First come named turns, each shown by rows before and after it. For each pair of rows after them, which turns, in which order, take the first row to the second? The first pair is done for you.
turn Pek:
[ -4  12   2   0  -2  10   8  10  -4   1  -3  -2  -1  -7  10 -11] |-> [ -7   4  -2  -7  -5   5   5   3 -11   4  -9   0  -5  -8   6 -13]
[  3   8   2  -6  -7   0  12   2   8   6  -7  14  -3 -13   6  -8] |-> [ -5  -7  -3  -8 -11 -10 -11  -2 -11   8  -9   8  -3  -2  -1 -10]
[-1  8  2  7 10  9 -2  3  9 -1  6 -9  1  1 -4  4] |-> [ 4  1 -3 -3  6  6 14 -6  8  3 -6  0 -7 -9 -3  2]
[-1 -3 -8  3  1 -4 -6 -6  3 -1  1 -5 -1  9 -7  3] |-> [-1  3 -4  7  4  0  0 -2 12 -1  5 -4  2  5 -2  5]
turn piduf:
[ -1  -9 -10  -3  -1  -3  -7   4  -3  -3  -6   7 -10   2  -9 -11] |-> [ -5  -2  -5   3   2   3 -15  10  -4  -6   0   1  -6   2  -7 -10]
[-6  0  1  7  2 -2  7  3  9  2  1  2 -4  2  2 -1] |-> [-4  0  2  7  1 -3  5  1  8  3  1  1 -1  2  2 -2]
[ -3  -3   4  -6 -11  -4  -9  -3   9   9   3  14  -5  -1  -1  -9] |-> [ -5  17  10   8  -5  10 -10   9   0   1   7  -1   1  -2   2  -5]
turn Suse:
[ 4  2 -5  4  1  4  8  0  4  0  2  1  0 -2  3  3] |-> [ 1  3  1  3 -5  2 -8  3  2  4  4  4  1 -5  1 -4]
[ -5  -5   0   2   0  -2 -16   0  -9  -2   3  -5   3  10   0   5] |-> [ 1 -4 -7  0 10  1  1 -4 -6 -3  2 -9  2  9 -2 10]
[-3  2 -3 -5  0 -1  5 -4  1  0 -4 -4 -7 -5  0  4] |-> [ 0  8  3 -2 -1  0 -3  0  8  1  2 -2 -5 -4  2  2]
turn Delu:
[  4   0  -6  -2   3   3  14  -9  -4  -2 -14  -1  -1  -9   0   0] |-> [ 6 11  4  4  3  8  9  4 11 -2  0  2  4 -8  4  3]
[ 10  -8  -2  -1   7   7   9  -2  -3 -11 -11  -4  -3  -2  -2   1] |-> [ 13  -2   4   2   6   7  10   5  10 -11  -4   2  -1  -4   1   1]
[ 7  7  0 -2 -6 -6  6 -9  5  4 -3 12 -3  1  5 -3] |-> [ 4 14  5  8 -2 -1 -8  0  2 -2  7 -1  4 10  5  2]
Pairs:
(2 to 3 turns a pair)
[  5   3  -2 -15   2  -2  19   3  19  -1   1   9  -7  -7  -7  -8] |-> [  1 -10  -5 -18   5 -10   4   0  22   0   7   6  -5  10 -15  -4] | Delu piduf piduf
[ -3 -11   2  -3  -3  -1 -20   0  -1   6  -4  -1   5  16  -3  -8] |-> [ -2  -5  -6  -6  -6   3  -5  -4 -15   4 -21  -1   0   2  -1 -11] | Delu piduf Delu
[ -6  -9   2  -4  -9  -9 -28   5  -1   6   1   4   2   9  -3   0] |-> [ 6  5 -6  2 12  4 13  5 11 -4  8 -6  7  8  0 22] | Suse Pek Pek
[  2 -18 -11 -10  -2 -13   0 -10  -2   3  -9   1  -5   3  -5  -1] |-> [  1   6  -7   8  10   8   2   2 -16  -9  -5 -20   2  -1  -2   4] | piduf piduf
[ 3 -6  7 -2 -3 -8 -5  3 10  6  3 15 -1 -4  2  0] |-> [  0  -6   6   0  -1  -6 -13   4  10   6   6  10   2   0   1   1] | Pek Pek
[ -5  -3   7   2   1  -6 -19  11  11  -3  14  -9   9  14  -6  10] |-> [ -5  19  14   7  -3   8 -12  18  -8  -5  -3  -9   7 -12   3  -4] | Pek Suse piduf
[ -5   5  15  12  -5   6 -21   9   5   0  10   1   6   4  -4  -5] |-> [  3  -3   6  -3 -13  -3  -2  -3   8   8  -7  23  -4 -11  -1 -11] | Delu Delu
[ 5 -7 -4 -8 -1 -4  7 -7 21  5  0 13 -3 -6 -4  1] |-> [ -3 -12   0  -5  -7  -8 -16  -2  12   8   2   9  -4   3  -7  -6] | Suse Pek
[  3  -7  -4  -4   1  -5  11 -12  -3   0  -7   1  -9 -13  -1 -12] |-> [  5   7   1   3   5   2  18  -6   8  -4   0   3  -6 -16   2  -7] | Pek Pek Pek
